In the data rows, zero lies at 4.5, halfway between 4 and 5.
Some points, each followed by its number:
[7 5 3 6 3 5 7 3 2 4 4 7 5 4 3 4] 0
[6 4 4 1 5 5 4 3 1 5 3 2 4 3 5 4] 1
[6 1 6 2 3 7 3 0 2 5 6 4 8 5 7 2] 2
[5 4 5 3 5 4 6 2 4 5 4 2 4 5 4 4] 3
[3 7 3 7 6 3 2 5 7 5 6 2 5 6 7 4] 4
[5 5 5 5 4 5 5 6 5 5 4 5 4 4 5 4] 5
[5 5 3 5 3 6 5 7 5 5 2 6 6 4 6 4] 6
[6 5 4 6 4 5 6 4 4 4 5 6 5 4 4 3] 7
[3 3 4 5 4 5 5 8 7 3 5 2 5 6 6 4] 8
[1 6 4 5 6 4 3 7 7 4 5 5 3 4 6 6] 9
[7 4 4 4 4 5 6 6 2 5 2 7 6 4 2 4] 10
[0 6 4 4 5 5 3 9 6 3 5 6 5 3 5 6] 11
[5 2 5 3 5 4 4 4 4 6 3 7 6 4 3 7] 12
[3 5 5 2 6 3 3 0 3 6 6 1 5 4 6 2] 13
[5 9 5 7 4 4 7 9 7 4 2 9 1 0 0 6] 14
[5 3 5 6 4 7 5 6 5 4 3 4 5 7 6 4] 15
[5 2 5 4 4 4 4 5 3 4 6 5 5 5 5 3] 16
[4 6 4 5 5 3 3 2 6 6 5 2 3 3 6 5] 17
[7 4 6 5 4 5 7 2 5 5 4 6 3 4 2 2] 18
[5 5 3 4 2 4 7 1 4 4 3 8 2 1 2 8] 19
[2 5 4 3 6 2 3 4 4 5 4 4 4 5 6 4] 20
[3 4 5 4 5 4 5 6 5 4 4 3 4 6 7 4] 21
[1 5 4 4 6 5 4 7 7 4 4 3 6 5 7 7] 22
[6 4 4 4 4 6 7 4 2 4 3 8 5 4 3 3] 23
[0 6 4 2 8 1 1 4 4 6 5 2 4 6 7 4] 24
[0 3 6 1 6 2 5 3 3 4 5 3 5 7 4 4] 25
[4 5 4 5 4 4 4 5 6 4 4 4 5 4 6 5] 26
New points follow, each followed by the numbers of its two nearest points above by angle, smallest number first.
[8 9 6 9 6 4 5 6 5 7 5 4 1 3 4 0] 5 7
[4 2 5 4 5 4 4 5 6 4 4 5 4 5 4 7] 12 22
[3 4 5 4 4 4 5 3 4 4 5 3 5 6 5 5] 3 25
[4 5 3 7 4 1 1 6 7 7 4 3 5 6 9 3] 4 26
[2 5 5 0 5 7 4 1 2 5 1 2 6 2 5 8] 1 3
[5 2 5 2 4 5 4 4 4 6 4 5 8 5 3 5] 2 12
[9 7 6 9 5 3 6 6 9 6 4 2 2 6 0 0] 5 18
[4 3 4 6 3 6 4 8 5 5 1 8 5 3 6 8] 5 6
[5 5 5 6 5 5 5 4 3 4 6 3 5 8 4 3] 15 16
[5 8 5 5 5 2 2 0 7 7 5 0 2 3 6 5] 13 17
[5 5 5 4 5 4 3 3 4 5 5 3 5 4 5 4] 13 17
[6 6 5 6 5 5 5 5 7 5 3 5 3 3 3 5] 5 14
[7 3 4 4 3 8 4 3 2 4 4 4 7 7 5 5] 2 15
[3 5 5 4 5 3 5 2 6 5 3 3 3 3 4 7] 17 19
[5 5 4 5 4 4 4 5 5 5 4 4 4 4 6 4] 4 26
[4 4 4 7 4 5 4 8 6 3 7 4 6 6 6 4] 4 8
[5 5 5 4 4 5 4 4 4 5 4 4 6 5 6 3] 2 13
[7 3 9 3 5 7 8 5 3 2 9 2 0 6 0 3] 3 18
[3 4 4 3 5 5 5 5 6 4 4 3 5 4 5 8] 9 22
[4 5 3 4 0 4 9 0 2 4 1 9 0 0 1 9] 0 19
[5 4 6 5 5 4 6 3 5 4 5 6 3 4 2 4] 18 19
[4 4 5 2 5 5 4 5 4 4 4 5 5 3 3 5] 1 12
[5 6 5 4 4 4 3 3 3 6 4 3 6 4 6 3] 1 13
[2 6 3 7 6 3 2 6 7 5 5 2 6 6 7 6] 4 22
[3 4 4 5 4 4 4 5 7 4 5 3 5 4 7 5] 22 26
[5 3 3 4 6 5 4 4 3 5 4 6 6 6 4 5] 10 12
[5 5 5 6 5 4 4 5 6 5 5 4 5 4 5 4] 4 26
[5 2 4 4 4 5 4 5 3 4 5 6 5 5 5 3] 2 16
[0 3 0 7 2 2 5 5 9 2 7 3 5 1 9 6] 9 26
[4 5 2 7 4 3 4 6 6 4 5 8 3 3 4 6] 9 14
[4 6 4 5 4 3 3 2 6 5 5 3 3 3 6 6] 17 26
[5 3 5 6 4 7 4 5 6 4 3 3 5 7 6 5] 8 15
